The rows below come in pairs that one turn or mirror swaps. Which row does each named row swap with?
nakiv: [ -2.0  27.5  20.2  -6.1 -12.5  17.7   2.3   6.6  20.0   3.5   7.7  24.3
   1.5  -1.8  -0.6   0.6  33.0   6.5  21.8  -2.0]
Kuli: [ -4.2  -3.4   7.8 -20.4 -19.0  -3.6  11.2  16.0   7.0  14.3  25.9  11.7
  -0.3 -20.6  -1.9 -18.9   0.4   6.8   8.9  -2.2]
koves: [  1.2  32.2  20.7 -22.7  14.7 -23.9  16.1   3.8   8.3   2.3   7.4  43.9
  17.4  18.9  -6.1 -16.3  -3.0  15.9   4.1  -0.4]
lotof: [  5.1  16.0  11.4 -11.7  -4.0 -24.3   8.1  11.7  10.7 -23.7  12.2  24.4
  10.5  -8.1  41.1 -11.9 -13.7   6.4  12.2  -9.5]
dol: [ -9.2  19.9  14.9 -20.6  36.2 -12.8  16.0   9.1  17.4  18.3   7.5  24.7
   7.2  -2.4 -10.3 -10.8 -16.5   5.4  20.3 -15.5]
Rol: [  3.1  18.1  16.8 -41.8  -8.7  11.8   3.6   1.1  17.9  -2.7  -3.1  28.7
   2.9  -1.5 -18.9  -2.2   6.5   7.0   2.5   9.9]
rovo: [ -3.9  13.7  15.6 -28.5 -33.1 -14.0   0.0  17.1   5.6  11.0   6.6  21.0
   9.5  10.1   2.1 -12.5 -29.2   1.8  13.5 -15.8]
Pepab: [ -4.1  10.6   6.9 -18.9   5.7 -27.3  10.5  13.2  12.5 -38.3   9.4  25.9
  13.0   0.8  11.5 -15.0 -13.9   4.7  12.4 -20.1]
gali: [-5.9 19.2 13.8 18.3 13.8 15.7 19.6 14.3 18.9 15.8 11.1 21.6  1.0 -6.2
  7.5 -8.1 13.8  3.3 20.4 -4.7]
teb: [ -6.7  17.2   5.8 -45.8   8.5  -1.6   9.4  10.2  14.3  24.7   4.6  23.8
  11.5   6.6  14.2 -14.4 -22.2  15.9  28.2  -5.8]
romo: [ 20.1   7.0   9.1   5.9 -12.4  -0.8   9.7  -2.3   0.7  13.0  -3.3  19.3
   6.7   6.6   6.1  -0.7  -3.6  15.2  -5.2 -14.8]
Mival: [-11.4  26.0  -9.6 -12.1 -11.8   2.6  33.4  -4.1  32.7   0.2  -1.6  22.6
   6.6   6.1 -17.3 -14.1  -3.5  25.5  22.9   0.0]
pibup: [ 10.3  22.3  14.1 -26.2 -12.6  -6.0   0.5  -0.1  14.1 -21.3   4.5  33.6
  18.8  -4.0   0.0  -6.6 -41.2   3.3  23.6   2.7]
Komit: [ -3.3  14.3  15.2  19.4 -14.8  -3.8  11.3   1.0  20.6  12.2   5.9  28.1
  -1.5  -2.9  25.3 -11.0   2.3  10.8   9.2  15.4]
Siseb: [ 10.3  20.4   6.0 -22.6  -8.5  -5.5  23.1   2.8   0.8   3.0  18.8  22.5
  12.0  -4.2  -1.6 -14.2  11.1  27.6  -1.4 -28.5]
sedip: [ -3.8  20.2  16.2  -9.9 -10.9 -26.6   9.7  -4.6  15.8 -32.4   7.5  29.9
   5.3 -12.7   6.9  -9.0 -31.7   6.3  12.1 -12.2]
budu: [-4.0 12.3 15.9 21.8  0.4 -9.6 13.2  5.8 26.1 -9.6  6.9 26.6  2.3 -7.2
 18.7 -5.2 11.6 -3.6 24.1 10.3]
sitov: [ -8.8  22.6  16.2 -11.0 -20.1  18.4  -0.5  15.3  15.9  18.4   0.5  23.0
  -3.3   0.3  28.6 -11.2 -29.9   7.8  15.9 -14.3]
fazep: [  2.2   6.8  -2.7 -18.6 -13.2 -11.0  14.5  10.2   7.3  13.9  24.2  15.2
  12.6  -9.9  11.3 -15.2  17.8  17.9   5.9 -17.0]
fupu: [-21.0  28.6   5.3 -12.4 -17.1  -0.3  27.5  19.2  31.5   1.3  13.8  17.3
  -8.1  -0.9   2.5  -9.8 -31.8  -2.4  27.2   7.9]
Mem: [ -2.3  18.5  16.4 -19.6   5.8   1.7  13.4  -4.2   6.1  11.3  15.4  35.2
  23.3  -9.7 -23.7 -18.0  -5.6   8.7  19.1 -28.3]
mes: [ -2.9  14.4  12.7  -2.4 -33.4  -4.8   6.0   7.3  11.4  -9.5   5.9  25.9
  10.4   0.4  30.4  -2.2  -1.8   4.8  19.8 -33.9]
reva: [-19.5  39.8   6.2 -29.7   6.9  -0.7  26.8  -0.6  33.5  -7.8   6.3  35.5
  15.2   1.9   3.1   1.0   9.8  14.5  30.6 -19.9]
Mibef: [-14.6  21.4  18.7 -12.4 -15.2  10.1   1.9   8.9  41.4 -10.3 -11.0  25.6
   4.2  -7.2  11.1  -1.7 -20.6  -4.3  37.8   8.0]
Pelag: [ -7.8  31.4  28.9 -18.0  -4.8  12.0   6.3   0.6  33.3  -5.0  -4.7  32.0
 -12.0   1.4  17.8  -0.1 -21.8   1.6   1.7  19.0]
buk: [ -7.9  11.6  14.3  30.7  -8.1  -4.3  12.5   1.7  19.3  -7.9  17.9  24.0
  -2.1  -3.3  -3.1 -10.7   1.8   1.1  22.9 -12.0]
vut: [ -0.7  14.6  10.4 -12.8   9.6  21.5   2.0   6.0  20.0  17.5  -1.5  29.1
   7.9  -5.2  -4.6  -3.4  -1.1  10.5  13.8  27.0]
los: [-20.6  24.7  -0.6 -15.7  -7.0  -0.6  16.1  16.8  32.1  -4.7  -3.9  17.5
   4.6  22.0   9.3 -10.2 -17.2   8.4  40.9  11.9]
pavos: [  4.0  14.1  20.1   4.6 -28.2 -16.9  -4.5   4.8   7.4 -15.9   7.5  29.9
   9.3  -1.5 -13.6 -15.3  -5.1  -1.1  23.1 -15.2]
Vum: [ -9.5  22.5  33.6 -17.2 -12.0  -2.7  -1.7  -4.1  21.3   2.7   0.4  30.1
 -18.4 -22.1  18.5   3.4 -18.2  -7.8   5.4  -5.8]
Bisuf: [ -6.6  27.2  16.7  -4.7  22.3  -6.1  16.4   3.5  20.0  15.9  13.9  26.9
   5.7  -1.5 -19.4   0.1  17.2   4.4  20.0  -2.7]
mel: [  6.8  21.7   4.1 -17.0   9.6 -21.6  31.1   8.7   9.7  -9.9  -4.9  31.8
  16.1  26.7   2.8 -12.6  -5.6  17.0   0.8  -9.6]
Tufos: [ 19.0  22.9  18.1  -7.5  14.8   2.8  16.3   2.3  -1.0  -2.7  -3.6  34.6
  15.5   9.0  -2.4  -7.9  -3.9  14.5  -7.4 -25.1]
dano: [  5.6  22.6   1.3  -7.6   7.1   1.7  20.6  -4.0  15.9  -9.5  -3.8  32.0
  17.6  27.8 -16.4 -11.5  -7.4  22.7  13.1 -13.7]
viruz: [ -3.7  17.8  17.4  12.0   2.1   2.4   3.4   3.7  15.5 -25.2   0.1  26.6
  -0.9  -4.7   7.4  -0.6  23.6   4.6  21.0   3.5]
demoz: [-18.1  26.8  11.5 -26.7  -7.9   2.6  11.1 -12.0  40.4   4.0   7.4  29.9
   5.2 -23.0  -6.4   1.1 -14.5   8.5  25.0  11.4]
gik: [ -8.7  14.4  21.3 -15.2   2.9  24.4  -0.3  15.7  26.2   4.3  12.1  20.6
   6.6  -8.7  24.8  -1.3   2.1 -13.9  33.1 -15.9]
zor: [ -2.9  13.6  16.2 -26.8   7.3 -16.2   8.1  16.8   9.1  10.0  27.2  25.4
  13.5  -0.7  19.1 -26.3 -32.0  10.7  19.1  -0.8]
Mozug: [ -1.0  14.8  -5.2 -12.2   7.4 -12.8  31.1  14.4  -0.5 -11.6   6.3  18.8
   7.9  16.9   3.5 -19.0   5.1  27.7   6.2 -17.9]
rap: [-17.0   9.7  22.6 -17.6  -7.1   0.6  29.4  21.0   9.7  -5.4  17.5  10.3
  -4.4  -1.0  24.0 -20.3  -7.7  -5.4  26.1 -27.5]
Gef: [  0.3  11.7  21.4 -13.1  -0.9 -12.1  12.1  17.3  -4.2  11.9  15.8  27.0
  -1.5  -9.7  -7.3 -14.3 -16.9   4.4 -16.0  -9.0]
Tovib: [-26.6  29.6   2.8 -34.5   9.6   0.5  24.2  14.7  24.1  -2.9  15.2  18.5
 -13.7   2.8  15.0 -14.6 -16.9  -1.5  30.9  -9.5]
Nipu: [  0.7  22.2  11.7 -39.4   7.5  10.0  25.3   2.1  16.8  -5.3   5.0  25.1
   7.4  -4.5  15.9  -4.3 -17.4   7.2  -4.9 -38.0]
lof: [  6.0  14.0  12.5 -27.4  -9.4   5.0  -7.6  -6.2   9.6 -24.5  -1.7  28.8
  -0.4  -5.3  29.8  -6.9 -26.0  -1.2  20.4 -10.8]
zuri: [-19.3  15.6  -4.3  -7.2  -1.5   5.8  16.8  15.1  38.2 -23.9  -8.2  15.8
  -1.8  10.1  21.3  -5.3  -0.9   4.5  23.6   7.1]
Sof: [ -0.4  29.9  18.1 -25.3  -7.7   4.5   1.9   1.0  21.5  -4.2  -1.4  31.0
   2.2   2.4  -4.7   6.2  31.2   3.8   2.4  -1.0]
Zur: [  8.4   7.3  19.8   6.3  -3.5  10.9  -1.8  -0.5  16.9  10.7 -17.4  18.8
  -6.4  -3.3  17.5   2.9 -19.8   1.3   3.5  -7.2]
Peze: [ -6.6  15.9  15.4   3.7 -25.2  28.3  13.2  -1.7  19.1  17.4  -6.6  23.1
  -0.9  -1.2  -4.2  -6.5  -0.4   2.1  10.4 -14.3]
nuve: [ -8.4  18.5   9.6 -31.9  -9.3 -20.7  23.4  14.4  19.3  -8.7   5.9  23.4
  12.8  -4.8   3.6 -19.0 -41.9  10.8  15.8 -23.5]
lamig: [  1.6  18.7  22.0 -35.3   6.7  20.2  17.3 -13.1  21.2 -26.2  -9.1  29.4
  12.7  -1.8  17.0  -4.0  -5.2   8.8  24.3  -9.3]
nagar: [-12.8  40.0  24.5 -33.4  17.2   2.4   4.6  -0.9  23.1   3.6  13.0  42.1
   8.8 -17.0   0.8  -9.3 -25.5  10.9  19.8 -14.7]
nub: [-14.5  38.4   7.0 -25.5  10.8  -5.6  22.1  16.6  33.4 -15.1  -3.0  26.1
   0.1  15.7  24.8  -2.5   0.7   4.8  20.7   8.7]

Swapped with sedip: los
Swapped with rap: lamig
Swapped with Mival: pavos
Swapped with Siseb: nakiv
Swapped with Tovib: lof
Swapped with rovo: demoz
Swapped with Pepab: zuri
Swapped with teb: Vum
Swapped with zor: Pelag
Swapped with lotof: nub
Swapped with vut: Gef
Swapped with Bisuf: romo

